(in the rows, 128 means zero)
Each path below is one point turned by a fixed rotation once a step. After each direction that follows a path, write how fast that rotation turns it, in degrees per step (0 if it stays still).
Each turn is a multiple of 5 degrees from 10 to 175, or 0.
Each row of a path follows its step; steps can be skipped.
path 1
step 0: [134 127 130 125 130 126 130 131 115 135 135 129 126 131 126 138 127 121
 138 131 128 131 127 131 128 128 126 131 124 132 129 126 122 115 127 122
 127 125 124 132 132 123 122 133 128 138 131 124 128 129 126]
step 1: [129 124 129 131 128 125 126 129 121 124 135 129 132 128 127 139 124 129
 118 120 131 133 131 125 126 131 125 125 125 130 130 121 131 134 130 124
 130 126 115 127 124 127 122 123 127 118 122 125 133 121 127]
step 2: [124 129 134 126 126 126 132 140 125 125 126 135 128 131 139 132 124 127
 136 128 127 127 133 128 129 125 134 134 131 125 123 119 130 129 128 123
 121 129 120 128 130 120 128 127 131 135 140 131 128 126 124]
step 4: [126 133 132 131 131 130 131 128 128 128 131 138 129 132 125 122 116 126
 134 124 131 129 133 134 137 125 124 124 119 132 132 129 126 132 127 124
 127 136 122 126 128 125 119 136 129 134 136 128 133 124 128]
step 7: [128 132 128 128 123 124 135 128 119 136 128 124 133 129 128 141 129 131
 124 122 131 130 122 130 138 131 128 134 127 131 122 134 125 127 125 127
 125 123 123 127 131 121 122 127 130 124 131 118 134 126 130]
step 9: [127 123 136 124 125 129 128 130 122 130 133 133 127 129 128 141 131 118
 136 123 130 124 122 126 128 125 132 125 124 127 129 127 133 123 134 126
 123 127 131 128 132 120 127 133 126 123 138 125 135 125 119]
step 10: [136 131 131 130 131 126 125 132 119 122 136 127 123 124 133 131 124 132
 138 124 128 131 133 124 132 126 118 124 121 131 130 125 124 136 133 121
 132 124 123 128 125 127 119 123 128 131 124 126 126 122 129]
step 11: [124 119 129 133 125 127 130 133 126 131 126 133 133 127 123 127 122 129
 131 124 133 130 126 127 134 134 134 128 128 132 129 119 129 125 128 125
 121 127 111 127 133 121 126 132 128 132 131 126 129 128 116]
step 12: [128 123 133 123 122 126 133 133 127 124 132 129 124 126 131 133 126 127
 118 124 128 126 134 127 130 125 123 124 127 128 119 125 129 126 127 116
 124 131 128 129 115 128 116 121 127 133 134 126 122 129 130]
step 14: [131 131 121 125 131 132 131 136 127 129 129 131 132 128 133 132 120 124
 125 122 125 123 129 122 136 135 121 126 119 127 117 136 127 129 129 128
 126 123 125 127 118 122 122 132 122 129 129 128 136 127 129]
step 16: [131 132 125 126 125 127 125 126 121 129 138 134 124 122 130 134 126 129
 125 118 130 123 125 123 134 125 122 133 128 137 122 121 126 124 127 124
 131 119 127 134 133 124 122 128 125 121 136 125 132 127 129]
Speeds:
[127 129 129 130 129 129 128 131 129 127 130 127 128 124 128 129 129 126
 131 128 129 130 129 127 125 126 129 130 129 129 130 126 128 130 130 127
 127 129 127 130 128 127 127 127 129 126 127 127 129 130 127]
45
[130 127 127 127 126 127 129 129 129 125 127 125 130 129 130 129 127 129
 127 124 129 130 129 129 127 127 125 126 125 129 128 128 130 127 129 128
 128 128 129 129 126 128 129 127 128 127 124 128 126 129 129]
160
[127 128 131 130 126 128 128 127 127 128 129 129 128 129 129 128 128 131
 126 128 127 131 129 127 128 130 129 129 132 130 126 124 129 126 125 127
 128 128 127 128 128 126 128 125 128 128 126 127 127 130 130]
70
[127 129 131 128 129 127 128 128 128 129 126 129 128 128 129 127 125 126
 129 129 125 131 130 129 127 128 127 130 127 129 129 128 130 128 129 128
 128 127 128 131 129 130 130 128 128 134 130 125 128 127 129]
170
[128 125 128 129 127 124 129 127 128 130 128 128 129 130 127 128 130 129
 129 129 130 128 125 128 129 129 131 128 129 129 129 130 132 128 130 129
 128 129 127 131 129 127 129 128 128 127 127 124 130 128 126]
170
path 2
step 3: [131 126 133 136 132 127 133 133 123 125 122 125 126 134 132 126 128 131
 123 125 135 132 127 128 114 122 117 134 125 122 128 135 125 124 124 134
 122 130 125 124 136 123 124 114 126 123 124 127 122 134 120]
step 4: [133 124 122 133 134 124 124 133 137 112 131 125 125 123 128 126 124 124
 127 125 134 123 120 136 119 132 131 131 124 130 123 138 138 129 129 115
 130 129 125 126 131 133 136 126 130 130 127 125 134 124 126]
step 5: [129 127 130 128 131 130 137 130 132 130 123 127 135 123 121 130 133 129
 133 121 124 127 127 127 121 129 143 122 122 125 128 138 127 130 131 133
 132 115 128 136 132 126 127 123 126 121 129 122 114 121 131]
step 6: [125 133 122 117 124 128 122 130 127 131 122 123 123 128 123 122 125 119
 130 124 121 131 129 130 119 125 128 133 131 124 128 141 123 124 130 128
 129 134 138 128 135 121 136 134 126 128 129 115 132 137 132]
step 7: [127 129 134 128 133 127 129 131 129 123 127 132 128 126 132 131 120 131
 127 120 131 128 134 116 120 124 125 136 114 122 123 127 120 125 141 126
 127 122 118 133 136 120 128 130 133 127 133 132 135 133 127]
step 8: [125 121 132 133 131 124 122 131 135 124 129 133 129 129 120 131 129 122
 129 126 134 122 136 127 124 131 128 126 134 125 116 134 126 125 131 118
 117 132 142 129 135 134 128 132 128 124 131 128 123 121 117]
step 9: [130 126 132 134 125 119 128 132 128 130 119 122 130 127 126 127 134 130
 130 125 118 137 126 120 114 135 136 135 136 131 125 130 131 133 131 130
 130 132 122 133 123 132 128 124 128 123 145 127 128 128 124]
step 13: [127 124 130 136 122 125 126 133 125 116 123 127 119 126 125 127 131 132
 129 130 126 124 131 127 125 130 141 125 127 130 123 133 122 132 129 132
 139 124 127 132 134 126 121 125 127 121 132 119 117 141 128]
step 14: [124 127 126 117 130 127 130 138 134 125 128 132 130 134 131 119 119 123
 125 124 121 132 121 131 123 122 132 131 134 113 123 134 122 128 129 129
 120 130 124 125 132 134 132 119 129 130 125 120 126 135 127]
step 15: [132 132 125 128 131 125 129 128 133 117 121 119 130 135 128 133 131 125
 130 127 126 130 133 128 114 132 129 135 111 123 126 130 123 126 130 119
 125 122 127 124 128 125 122 125 129 116 121 134 133 125 129]
step 16: [131 124 131 124 134 135 129 133 128 124 121 126 132 124 124 128 131 126
 136 126 139 127 122 131 128 129 122 136 133 131 120 148 128 132 137 127
 130 127 137 134 134 131 130 127 133 126 133 129 123 123 122]
Speeds:
[124 128 127 127 125 128 127 128 128 128 127 125 127 128 126 128 128 128
 129 129 128 127 128 127 129 129 130 127 131 131 128 130 128 130 130 130
 128 127 128 129 127 127 127 126 125 128 131 128 126 126 130]
95
path 3
step 2: [135 128 135 130 134 131 126 121 134 132 126 128 129 134 133 111 127 140
 131 116 132 127 118 129 123 126 134 133 127 133 130 123 126 130 134 124
 119 126 129 133 119 126 129 128 127 122 127 132 123 128 119]
step 3: [134 124 127 122 140 127 127 136 130 129 130 125 133 135 129 122 127 130
 143 127 142 140 138 126 125 122 126 136 124 124 127 122 130 125 131 125
 126 127 127 133 125 128 124 123 125 126 124 135 138 129 127]
step 5: [124 123 132 123 118 129 130 130 127 131 131 123 125 130 130 122 137 124
 125 123 135 134 117 123 123 123 130 142 126 125 122 123 122 134 129 128
 120 139 134 129 122 118 130 128 130 127 128 137 132 132 134]
step 6: [138 125 135 122 127 125 128 127 139 128 133 133 130 134 122 130 145 130
 130 127 137 131 137 122 129 135 129 128 129 125 134 117 125 132 128 123
 127 136 125 118 130 120 131 125 128 130 127 136 124 132 131]
step 7: [122 123 127 131 129 128 129 120 141 124 126 125 132 129 126 128 131 126
 123 127 122 136 131 119 133 134 123 133 121 131 122 123 126 120 123 121
 131 132 123 126 121 112 117 129 132 127 132 134 128 133 124]
step 9: [128 135 122 130 125 132 125 123 139 137 132 129 128 129 133 118 137 134
 127 137 124 139 134 120 135 132 126 132 121 128 131 122 126 133 138 126
 121 129 129 122 130 128 134 125 124 129 132 125 133 123 119]
step 10: [132 130 129 126 132 136 120 131 130 123 124 136 125 125 119 123 128 127
 122 130 126 132 138 126 123 127 127 133 123 134 124 128 121 125 129 121
 118 121 132 124 111 126 125 127 123 128 134 132 133 124 117]
step 13: [124 119 131 117 126 137 128 128 138 121 126 132 127 125 134 120 126 132
 133 125 143 128 131 128 123 124 132 132 128 134 130 120 132 116 131 132
 115 128 123 127 126 128 127 127 125 129 130 135 130 135 123]
step 14: [139 130 119 131 127 131 125 130 126 126 134 127 133 124 134 123 133 135
 134 130 138 132 122 131 129 124 127 134 119 126 130 120 132 122 124 123
 129 129 126 130 118 121 129 128 131 124 121 144 122 137 125]
step 15: [123 123 131 129 125 129 124 127 132 134 130 125 135 131 126 123 130 132
 140 130 132 135 128 132 121 129 135 138 132 135 128 124 128 139 115 125
 127 131 129 124 129 115 129 122 133 123 126 135 137 130 122]
step 16: [132 122 133 125 125 124 128 126 137 119 139 126 122 133 132 118 135 135
 130 135 129 130 127 123 118 134 124 132 129 126 120 129 118 122 131 127
 128 134 123 123 129 126 131 128 132 125 130 140 138 128 131]
Speeds:
[127 126 127 125 129 127 126 128 128 127 131 130 128 130 128 127 127 128
 127 130 131 125 132 127 129 127 129 130 130 127 127 128 127 129 125 130
 129 127 129 129 130 130 130 129 127 130 128 128 128 130 129]
145
[127 130 130 125 128 130 131 128 129 127 127 127 127 128 125 130 130 127
 131 129 129 126 130 130 127 128 128 130 129 128 127 128 131 127 131 129
 128 127 129 128 128 127 128 130 128 128 126 129 131 126 129]
145
[128 133 130 128 128 129 130 128 125 130 129 127 129 131 129 127 129 128
 128 127 128 129 128 127 129 128 131 129 130 126 127 125 129 131 126 129
 126 128 127 128 128 129 128 126 131 128 126 127 127 127 127]
115
[126 127 128 129 130 127 127 130 129 128 129 129 130 128 126 130 129 132
 128 129 130 130 130 129 132 129 130 127 127 129 128 130 131 130 129 129
 128 128 128 125 128 127 128 126 129 127 130 127 129 127 130]
125
